In the data rows, 128 means zero.
Each row of this table is followed by its label. One hidden rule gives the labels. It looks at one to three of the table's principal directions, none of them among the few with the most spread.
tensor([ 76, 145,  96, 130, 101, 178, 134, 113, 114, 136, 104,  98,  77, 103, 106, 168, 113, 186,
        126, 140, 140,  93, 134, 142, 105, 107, 113, 155, 103, 156,  98, 183, 182]) 6
tensor([ 91, 145, 149, 119, 128, 131, 138, 172, 161, 176, 116, 105, 129, 104, 108,  99,  80, 127,
        116, 114, 118, 132, 165, 148, 122, 132, 108, 137,  79, 154, 122, 120,  90]) 7
tensor([ 90, 126, 158, 118, 159,  98, 127, 147, 132, 166, 177, 120, 149, 128, 123,  88, 147,  91,
        129, 153,  99, 109, 130, 127, 126, 119, 127,  92, 133, 124, 102,  92, 125]) 2
tensor([113, 165, 129,  98, 132,  97, 116, 128, 146, 154,  76, 166, 149, 128, 110, 112,  67, 129,
        126, 103,  96, 142, 173, 195, 161, 156,  98, 146, 113, 166, 132, 142,  77]) 7
tensor([ 50, 127, 148, 147, 153, 172, 127, 147, 136, 162, 133, 119, 129,  83, 124, 135, 135, 126,
        143, 174, 130,  84, 143, 145, 125, 123,  99, 160, 126, 151, 104, 180, 133]) 5
tensor([ 86, 121, 117, 115, 160, 120, 121, 110, 145, 173, 163, 103, 106, 135, 124, 131, 146, 121,
        139, 120, 111, 135, 141, 112, 121,  99, 132, 124, 141, 152, 104, 144, 123]) 1
tensor([112,  45, 174, 235, 161, 112,  98, 155, 121,  97, 117, 130, 142,  72, 200, 111, 163, 131,
        174, 151, 138,  92, 192,  98, 161,  98, 111,  92, 111,  76, 130, 125, 158]) 7
tensor([150, 109, 157, 217,  72, 129, 100, 139, 102,  84,  68, 171, 135, 102, 165, 126, 126, 153,
        133, 146, 133, 112, 150, 122, 147, 113,  90, 121,  88,  69, 166, 115, 171]) 6
tensor([133, 124, 150, 176, 115, 133, 115, 132, 100, 113,  99, 135, 105, 103, 150, 137, 143, 149,
        136, 161, 151,  81, 135, 117, 138, 110, 113, 111, 117,  92, 132, 138, 179]) 3
tensor([180, 140,  76,  93, 142, 125, 136,  93, 112, 114, 131, 131, 104, 184, 113, 155, 155, 144,
        137, 108, 125, 154,  96, 104,  97, 139, 158, 130, 161, 122, 137, 129, 141]) 2
tensor([ 93, 111,  66, 103, 148, 132, 149,  95, 136, 135, 140,  94, 127, 158, 100, 138, 132, 137,
        133,  81,  90, 159, 136, 118,  77,  99, 125, 153, 109, 154, 100, 150, 141]) 7
tensor([ 88, 107, 118, 224, 108, 177,  97,  90,  80,  84,  54, 166,  95,  79, 164, 196, 176, 163,
        137, 156, 149,  58, 175, 106, 152,  68,  68, 159, 121, 109, 145, 212, 211]) 1
tensor([140, 144, 138, 114, 120, 127, 153, 135, 104, 135, 143, 135, 143, 146, 109, 112, 167, 108,
        122, 142, 113, 106, 113, 118, 112, 136, 110, 118, 138, 103, 137, 111, 141]) 2
tensor([202, 153, 102, 147,  84, 158, 113,  96,  58,  50,  83, 198, 104, 137, 149, 178, 174, 173,
        116, 158, 165,  87,  91, 112, 145, 148, 117, 131, 170,  85, 172, 126, 201]) 4
tensor([ 96, 106, 111, 149, 134, 127, 128, 112, 116, 149, 119, 116, 113, 141, 120, 116, 139, 181,
        188, 154,  83, 114, 126, 141,  77, 129,  98, 136, 108,  98,  90, 151, 186]) 1
tensor([179, 160,  73, 125,  84, 115, 110,  69,  48,  84,  96, 201, 104, 155, 141, 151, 184, 195,
        115, 101, 114, 102, 148, 119, 158, 123,  77, 111, 162,  98, 172, 104, 218]) 7
tensor([  8, 158, 155,  96, 174, 142, 151, 163, 175, 244, 161,  85, 142, 123,  65, 103, 119,  63,
        128, 152,  74, 116, 153, 148,  86, 106, 108, 155,  99, 183,  85, 169,  70]) 2
tensor([141, 143, 115, 146, 130, 141, 113, 123,  96,  92,  92, 156, 114, 122, 142, 163, 137, 142,
        118, 135, 144, 105, 147, 122, 150, 123, 138, 116, 140, 126, 146, 135, 148]) 6
tensor([113,  89, 183, 251, 151, 144,  84, 132, 110, 113,  70, 165, 117,  66, 185, 167, 190, 108,
        169, 190, 168,  51, 181, 105, 179,  87,  94, 136, 141,  88, 157, 214, 162]) 7
tensor([224, 121, 164, 133,  82, 102, 142, 155, 130,  67, 112, 143, 164, 142, 149, 102,  95,  98,
         97, 107, 156, 168,  93, 117, 144, 157, 157, 101, 112,  82, 170,  56,  88]) 5
tensor([184, 116, 128, 177,  78, 118,  91, 104,  80,  56,  85, 185, 101, 105, 181, 156, 155, 168,
        109, 123, 163,  96, 149, 102, 188, 113, 110,  96, 143,  91, 170, 100, 183]) 5
tensor([118, 158, 138,  68, 102, 156, 177, 161, 147, 134, 147,  92, 157, 137,  84, 100,  61, 120,
        106, 142, 124, 151,  64, 171,  83, 177, 149, 149, 100, 145,  98, 107,  91]) 3
tensor([195, 148, 130, 162, 115,  58,  67, 111,  73, 108,  76, 219,  96, 126, 182, 113, 160, 186,
        126, 108, 126,  92, 197, 115, 207, 124,  79,  60, 146,  79, 183,  60, 188]) 1
tensor([160, 118, 142, 160,  84,  92,  93, 131, 141, 107,  69, 170, 126, 103, 161, 127,  96, 138,
        108,  68, 133, 149, 209, 136, 204, 121, 102, 114, 105, 136, 177, 107,  88]) 4
tensor([184,  97, 140, 171,  86, 125, 110, 126, 118,  41,  98, 139, 126, 101, 175, 155, 109, 127,
         96, 109, 184, 137, 129, 106, 177, 113, 164, 102, 121, 111, 157, 105, 128]) 5
tensor([ 74, 153,  99,  88, 102, 129, 127, 113, 141, 165, 147, 121, 121, 138,  99, 127, 106, 135,
         98,  86,  87, 157, 157, 142, 131, 108, 115, 133, 114, 181, 119, 115, 107]) 4
tensor([157, 155, 125, 170, 106, 165,  98, 109,  86,  94,  77, 160,  77,  91, 159, 190, 149, 172,
        122, 156, 196,  74, 140, 123, 180, 119, 124, 134, 158, 122, 162, 182, 183]) 7
tensor([177, 142, 136,  97, 133, 106, 144, 138, 125, 115, 144, 104, 125, 149, 126, 119, 111, 115,
        115, 118, 151, 144, 101, 123, 131, 144, 180,  89, 138, 119, 128,  95, 110]) 6
tensor([137, 139, 104,  90, 120, 116, 140, 118, 121, 118, 148, 132, 141, 143, 115, 121, 131, 123,
         99,  94, 118, 141, 129, 128, 133, 130, 128, 120, 135, 145, 132,  97, 125]) 4
tensor([  6,  77, 145, 132, 184, 108, 135, 191, 223, 255, 178,  62, 157, 108,  89,  43,  96, 117,
        183, 116,  42, 159, 190, 152,  59, 124,  82, 160,  49, 164,  69, 126,  77]) 3
tensor([140, 120, 176, 153, 104, 187, 147, 149, 167, 122, 139,  75, 123, 105, 119, 166, 108,  75,
        124, 185, 205, 132,  44, 120, 107, 130, 188, 172, 129, 129, 123, 198,  89]) 3
tensor([209, 164,  87,  83, 106, 125, 130, 108,  81,  78, 124, 167,  97, 152, 138, 147, 152, 168,
         85,  95, 156, 123, 113,  99, 151, 150, 136, 100, 167, 120, 167,  67, 159]) 3
tensor([159, 109, 200, 152, 182, 146, 168, 174, 151, 138, 157,  73, 149, 140, 125, 125, 156,  31,
        156, 199, 171, 119,  55,  88,  81, 136, 196, 124, 143,  81, 121, 163,  79]) 5
tensor([133, 134, 171, 135, 165, 128, 127, 154, 141, 153, 143, 111, 127, 119, 133, 123, 130,  98,
        150, 177, 155, 110, 105, 133, 133, 144, 162, 116, 149, 119, 119, 148, 106]) 1
tensor([153, 119,  97, 101, 180, 116, 147,  95, 121, 128, 151, 116, 137, 183, 114, 135, 164, 111,
        165, 134, 111, 145,  84, 116,  84, 138, 156, 136, 167, 112, 110, 154, 137]) 3
tensor([165, 122, 161, 128, 159, 107, 137, 160, 133, 128, 157, 105, 138, 132, 139, 105, 134,  95,
        132, 144, 154, 128, 108, 111, 130, 140, 173,  89, 139, 104, 130,  98, 112]) 7
tensor([128, 192,  98,  70, 127, 175, 135, 106, 112, 118, 127, 130, 105, 129, 108, 179, 101, 144,
         98, 142, 170, 120,  88, 161, 146, 153, 165, 153, 173, 181, 123, 170, 122]) 1
tensor([ 32, 174, 171, 104, 135, 143, 137, 178, 165, 244, 165,  89, 135,  99,  86,  83,  91, 116,
        133, 155,  98, 118, 160, 180, 125, 135, 102, 139, 101, 173, 103, 148,  89]) 7
tensor([155, 119, 130, 122, 107, 133, 147, 142, 124,  96, 137, 115, 137, 133, 130, 121, 120, 125,
        109, 116, 138, 142, 108, 112, 116, 135, 146, 115, 115, 113, 134,  90, 123]) 5
tensor([110, 174, 106,  99, 114, 144, 141, 136, 133, 170, 113, 118, 113, 142,  82, 127, 103, 149,
        121, 123, 111, 132, 129, 153,  95, 137, 114, 154, 102, 150, 125, 145, 133]) 1
tensor([102, 163, 122,  62, 123,  97, 131, 131, 159, 182, 147, 131, 140, 143,  90,  92,  87, 120,
        106,  98,  89, 153, 137, 167, 131, 146, 110, 133, 117, 173, 113,  98,  86]) 0
tensor([133, 105, 142, 196, 144, 111,  96, 129,  93, 121,  71, 187, 117, 109, 164, 127, 184, 160,
        172, 150, 107,  71, 194, 114, 151, 123,  62, 116, 131,  79, 154, 138, 176]) 0
tensor([ 97,  94, 137, 110, 199, 112, 162, 131, 145, 166, 191,  71, 158, 162, 102,  99, 162,  82,
        185, 165,  92, 129,  87, 128,  63, 133, 161, 124, 145, 113,  70, 156, 122]) 4
tensor([ 62,  69, 154, 218, 163, 145, 100, 143, 172, 156,  94, 111, 130,  79, 158, 135, 119, 122,
        180, 143, 125, 127, 185, 125, 126,  91,  99, 169,  88, 130, 118, 203, 113]) 2
tensor([102,  87,  98, 101, 186, 118, 131, 103, 164, 139, 184,  88, 132, 155, 113, 144, 148,  89,
        151, 126, 115, 155,  97, 112,  93, 115, 182, 138, 158, 160,  82, 155, 104]) 2
tensor([ 82, 118, 173, 114, 169, 173, 154, 158, 184, 158, 193,  51, 149, 111, 106, 143, 104,  47,
        136, 192, 171, 138,  53, 141, 100, 135, 213, 156, 148, 166,  80, 192,  60]) 2
tensor([123, 128, 143, 191, 117, 153,  89, 109,  63, 102, 132, 169,  91,  86, 169, 164, 213, 159,
        131, 201, 171,  30, 124,  99, 167,  97, 100, 105, 173,  88, 140, 146, 239]) 1
tensor([131,  95, 151, 196, 179, 140, 114, 122, 116, 107,  82, 140, 132, 109, 160, 154, 156, 122,
        190, 185, 150,  87, 129, 129, 128, 127, 125, 148, 145,  90, 123, 208, 152]) 0
tensor([165,  70, 138, 205, 157, 131, 112, 116, 104,  54,  85, 147, 124, 101, 195, 160, 167, 124,
        145, 130, 170, 103, 152,  77, 155,  99, 127, 119, 138,  83, 152, 150, 154]) 7
tensor([ 90, 100, 139, 142, 148, 111, 125, 139, 166, 166, 154, 110, 159, 137, 108, 104, 129,  89,
        154, 141,  93, 147, 125, 138,  97, 118, 130, 144, 110, 132, 106, 143, 108]) 4
tensor([178, 143, 166, 149, 103, 136, 140, 143,  99, 115, 157, 132, 146, 148, 134, 116, 164, 100,
        126, 174, 148, 123,  67, 106, 117, 136, 149, 105, 148,  68, 156, 102, 150]) 4
tensor([153, 129,  64, 115,  88, 163, 140,  66,  73,  64, 123, 144,  95, 152, 128, 182, 177, 169,
        103, 112, 138, 115,  90,  89, 109, 106, 118, 142, 155, 117, 135, 133, 200]) 5
tensor([ 95,  66, 156, 155, 128, 119, 140, 157, 168, 123, 169,  81, 168, 106, 137,  92, 109,  91,
        129, 120, 118, 154, 127, 118, 109, 108, 142, 122,  86, 124, 102, 103, 103]) 7
tensor([133, 123, 149, 171,  99, 132, 112, 138, 108, 119, 113, 153, 121, 105, 147, 128, 155, 138,
        124, 143, 135,  97, 152, 114, 151, 116,  99, 115, 122, 102, 153, 117, 157]) 5
tensor([ 59, 145, 114, 135, 111, 149, 130, 111, 130, 179, 121, 106, 107, 125,  88, 145, 136, 137,
        137, 143, 100, 106, 142, 145,  98,  93,  98, 158, 104, 151, 103, 190, 159]) 0
tensor([155, 175, 126,  80,  94, 107, 127, 154, 151, 170, 144, 135, 125, 140, 107,  95,  94, 135,
         88,  74, 120, 173, 153, 139, 151, 150, 124, 116, 116, 156, 165,  66,  80]) 3
tensor([194, 135,  85, 103,  86, 133, 129, 112, 107,  69, 127, 146, 114, 137, 144, 140, 118, 176,
         90,  77, 157, 157, 115, 113, 146, 145, 139, 121, 138, 128, 161,  74, 148]) 7
tensor([102, 123, 131, 147, 132, 143, 130, 136, 141, 141, 110, 130, 142, 122, 123, 126, 118, 123,
        139, 130, 113, 136, 141, 136, 113, 124, 104, 159, 106, 131, 130, 153, 116]) 2
tensor([103, 108, 136, 181, 169, 162, 129, 117, 108,  91,  78, 130, 139, 114, 148, 166, 130, 118,
        165, 176, 140,  99, 122, 134, 114, 115, 135, 152, 128, 108, 112, 206, 146]) 6
tensor([176, 129, 154, 145, 153, 136, 149, 128, 112, 107, 111, 128, 151, 145, 126, 135, 148,  96,
        162, 182, 157, 107,  68, 136, 104, 154, 147, 146, 152,  81, 131, 180, 139]) 2
tensor([101, 131, 115, 128, 149,  96,  98, 107, 139, 175, 118, 165, 125, 135, 135, 117, 145, 133,
        143,  89,  81, 144, 199, 131, 159, 112,  79, 133, 138, 149, 146, 133, 107]) 1
tensor([132, 141,  94, 100, 127, 112, 122, 143, 141, 145, 121, 146, 125, 142, 123,  99, 100, 167,
        112,  69,  92, 169, 170, 126, 120, 143, 100, 127,  99, 145, 147,  64, 111]) 6
tensor([ 75, 150, 110, 121, 115, 167, 135, 120, 123, 169, 143, 115, 100, 117,  96, 153, 162, 134,
        117, 138, 123,  97, 139, 120, 112, 103, 101, 156, 130, 158, 122, 169, 153]) 7
tensor([ 92, 134,  71,  91,  88, 125, 132,  76, 124, 149, 151, 133, 129, 155,  94, 130, 142, 156,
        122,  84,  74, 153, 138, 145, 113, 112,  87, 156, 129, 160, 117, 137, 153]) 4
tensor([144, 143, 115,  98, 132, 123, 144, 134, 107, 115, 132, 125, 125, 146, 127, 112, 115, 153,
        122, 120, 117, 132, 117, 128, 114, 147, 137, 102, 126, 117, 121,  83, 139]) 1
tensor([ 27, 136, 127, 143, 130, 164, 134, 140, 143, 174,  93, 106, 121,  94,  97, 130,  91, 153,
        147, 152,  95,  99, 162, 171,  96, 115,  81, 172,  74, 160,  86, 191, 140]) 5
tensor([122,  93, 160, 167, 156, 145, 140, 166, 159, 126, 112, 101, 154, 106, 125, 123, 112, 101,
        168, 167, 146, 121, 116, 144, 101, 148, 146, 157, 106, 115, 113, 176, 105]) 4
tensor([191,  91, 140, 176, 172,  92,  91, 132, 126,  95, 101, 152, 113, 118, 183, 135, 147, 139,
        163, 130, 163, 121, 155, 103, 166, 136, 152,  96, 152,  93, 151, 121, 133]) 5
tensor([ 90, 174,  99,  84, 131, 135, 135, 110, 108, 181, 164, 135, 124, 151,  97, 118, 155, 145,
        124, 123,  89, 124, 136, 142, 118, 127,  98, 134, 150, 151, 125, 128, 151]) 5
tensor([ 82, 110, 133, 150, 135, 132, 109, 124, 150, 148, 119, 131, 120,  95, 142, 133, 127, 126,
        125, 113, 125, 121, 173, 122, 150,  99,  94, 146, 114, 153, 126, 149, 117]) 0
tensor([164, 107, 102, 177,  66, 121,  85,  90,  71,  55,  93, 200,  99, 102, 183, 156, 179, 189,
         99,  96, 141,  94, 178,  90, 191,  96,  74, 101, 139,  99, 177,  84, 206]) 3
tensor([147, 135, 141, 129, 138,  92, 111, 151, 142, 142, 103, 147, 132, 127, 133, 101,  98, 137,
        137, 116, 118, 137, 161, 148, 147, 150, 123, 111, 111, 125, 139, 101, 105]) 1
Here are more rows. What is the label of each one?
tensor([192, 221,  90,  35,  77,  95, 124, 107,  92, 130, 152, 185, 127, 176, 106, 111, 120, 149,
         54,  71, 118, 160, 119, 145, 174, 158, 124,  94, 166, 151, 179,  34, 126]) >> 2
tensor([157, 145, 101,  65, 162,  98, 142, 112, 135, 151, 168, 139, 155, 184, 105, 107, 148, 106,
        139, 101,  94, 169, 111, 137, 117, 162, 141, 130, 172, 140, 134, 109,  93]) >> 7
tensor([ 91,  95, 198, 250,  87, 159, 102, 168, 120, 116,  84, 112, 115,  43, 174, 130, 112, 152,
        147, 186, 172,  72, 164, 131, 156,  90, 102, 121,  70,  84, 132, 166, 178]) >> 0
tensor([206, 175, 154, 126,  89, 110, 116, 126,  83,  99, 112, 172, 129, 137, 147, 124, 127, 142,
        115, 148, 162, 114, 105, 149, 181, 161, 140,  90, 162,  90, 171,  98, 148]) >> 7
tensor([ 45, 104, 163, 125, 181, 137, 136, 186, 218, 201, 153,  51, 144, 100, 111,  95,  46,  94,
        153, 132, 114, 172, 147, 157,  97, 132, 164, 149,  76, 181,  77, 153,  34]) >> 6
tensor([194, 146, 104, 118, 120, 113, 116, 106, 100,  94, 108, 164, 109, 156, 138, 152, 152, 140,
        116, 111, 142, 132, 123, 107, 148, 137, 146, 108, 161, 114, 162, 107, 139]) >> 2
tensor([229, 178,  66,  39, 122, 114, 178,  96,  91,  92, 130, 137, 134, 224,  84, 128, 135, 135,
        108,  93, 116, 169,  46, 118,  68, 173, 159, 127, 154, 102, 143,  84, 140]) >> 3
tensor([119, 107, 169, 220,  98, 134,  95, 145, 113, 142, 112, 152, 116, 101, 156, 124, 176, 137,
        153, 172, 127,  92, 154, 100, 136,  97,  87, 118, 111,  73, 157, 133, 176]) >> 6
tensor([137, 141, 180, 141,  94, 110, 101, 158, 155, 125, 111, 142, 144,  92, 145, 113,  61, 113,
        106, 138, 156, 138, 135, 170, 186, 146, 147, 112, 112, 142, 140, 109,  81]) >> 2
tensor([ 90, 107, 113, 103, 125, 107, 122, 127, 167, 156, 163, 119, 150, 129, 117,  98, 104, 130,
        129,  90,  88, 169, 151, 150, 129, 131, 116, 138, 114, 166, 110, 104,  96]) >> 3
tensor([108,  88, 111, 137, 192, 130, 113, 119, 169, 120, 107, 109, 117, 127, 136, 168, 111, 109,
        162, 123, 133, 149, 145, 125, 122, 124, 176, 149, 139, 166, 102, 186,  77]) >> 6
tensor([ 82, 108,  75, 110, 140, 103, 112,  62, 127, 137, 106, 151, 122, 148, 114, 147, 139, 156,
        163, 102,  66, 130, 163, 158, 126, 116,  89, 154, 141, 160,  94, 177, 143]) >> 4
tensor([105,  91, 160, 178, 143, 147, 106, 146, 156, 119, 119, 113, 127,  94, 151, 148, 109, 116,
        159, 174, 154, 123, 121, 136, 135, 128, 163, 138, 126, 130, 110, 170, 108]) >> 6
tensor([204, 120, 114, 110, 161, 128, 140, 115, 129,  64, 127, 131, 154, 170, 135, 158, 122,  86,
        131, 132, 161, 169,  61, 118, 117, 159, 210, 133, 171, 117, 138, 137,  89]) >> 6
tensor([189, 144, 148, 125,  86, 101, 130, 139, 122, 109, 136, 139, 148, 149, 129, 107, 117, 106,
        100, 116, 140, 155, 102, 124, 142, 137, 150,  99, 124,  99, 160,  76, 117]) >> 1
tensor([ 93, 132,  85, 114, 127, 156, 143, 120, 115, 129, 137, 103, 106, 138, 104, 148, 139, 150,
        116, 116, 110, 124, 133, 109,  88, 105, 131, 132, 111, 146, 109, 128, 158]) >> 4
tensor([159, 162, 105,  74, 101, 152, 145, 107, 119, 117, 151, 120, 102, 155, 108, 151, 122, 143,
        104, 133, 150, 141,  59, 124, 110, 150, 159, 135, 158, 139, 123, 118, 132]) >> 2
tensor([100, 118, 111, 129,  96, 111, 119, 132, 152, 161, 126, 119, 109, 117, 127, 102, 107, 160,
        107,  61,  97, 158, 190, 114, 132,  97,  81, 126,  77, 148, 137,  88, 122]) >> 7
tensor([123,  94, 175, 221, 121, 153, 110, 134, 122,  98,  90, 129, 128,  88, 169, 153, 137, 114,
        150, 177, 166,  99, 126, 112, 142,  97, 126, 137, 114,  86, 138, 180, 149]) >> 2
tensor([139, 131,  83,  93, 122, 140, 145,  89, 116, 100, 132, 132, 133, 164, 103, 153, 138, 131,
        125, 124, 116, 141,  80, 132,  93, 137, 139, 156, 148, 136, 113, 145, 144]) >> 1
tensor([106, 163, 106,  76, 126, 137, 123, 115, 162, 154, 143, 117, 115, 136,  97, 161, 100,  93,
         81,  95, 138, 160, 129, 135, 146, 114, 164, 147, 142, 204, 129, 146,  68]) >> 4
tensor([220, 125, 167, 207,  63, 151,  94, 142,  95,  38,  54, 174,  99,  89, 197, 164, 107, 168,
        111, 153, 212, 112, 114, 106, 185, 139, 143, 108, 124,  69, 189, 108, 153]) >> 6
tensor([210, 146, 174, 158,  78, 124, 108, 138, 117,  83, 100, 150, 111, 109, 158, 153, 118, 111,
         96, 149, 205, 117,  99, 118, 186, 135, 168, 102, 145, 101, 174, 119, 119]) >> 3
tensor([102,  89, 166, 241, 115, 163,  95, 120, 116,  98,  72, 153, 121,  65, 171, 173, 164, 117,
        146, 177, 171,  69, 155, 112, 161,  79,  89, 161, 119, 100, 147, 215, 171]) >> 7
tensor([121, 171,  75,  47, 151, 152, 150, 101, 126, 145, 168, 109, 109, 163,  79, 165, 145, 115,
        104, 122, 134, 132,  86, 129, 103, 138, 169, 149, 175, 184, 108, 155, 120]) >> 3
tensor([ 78, 165, 118, 101, 108, 117, 114, 125, 104, 182, 161, 146, 104, 126, 106, 109, 160, 157,
        111, 134,  87,  90, 160, 134, 140, 114,  84, 100, 135, 144, 120,  90, 170]) >> 1
tensor([127, 109, 132,  87, 188, 122, 169, 162, 179, 160, 164,  71, 154, 155, 100,  97, 106,  83,
        146, 114, 115, 172, 104, 121,  70, 152, 168, 140, 116, 141, 101, 123,  60]) >> 7
tensor([181, 140, 125, 140,  44,  86,  84, 107, 107, 105, 115, 202, 122, 120, 163, 114, 141, 159,
         81,  66, 127, 144, 180, 119, 213, 118,  77,  98, 135, 118, 198,  52, 141]) >> 7
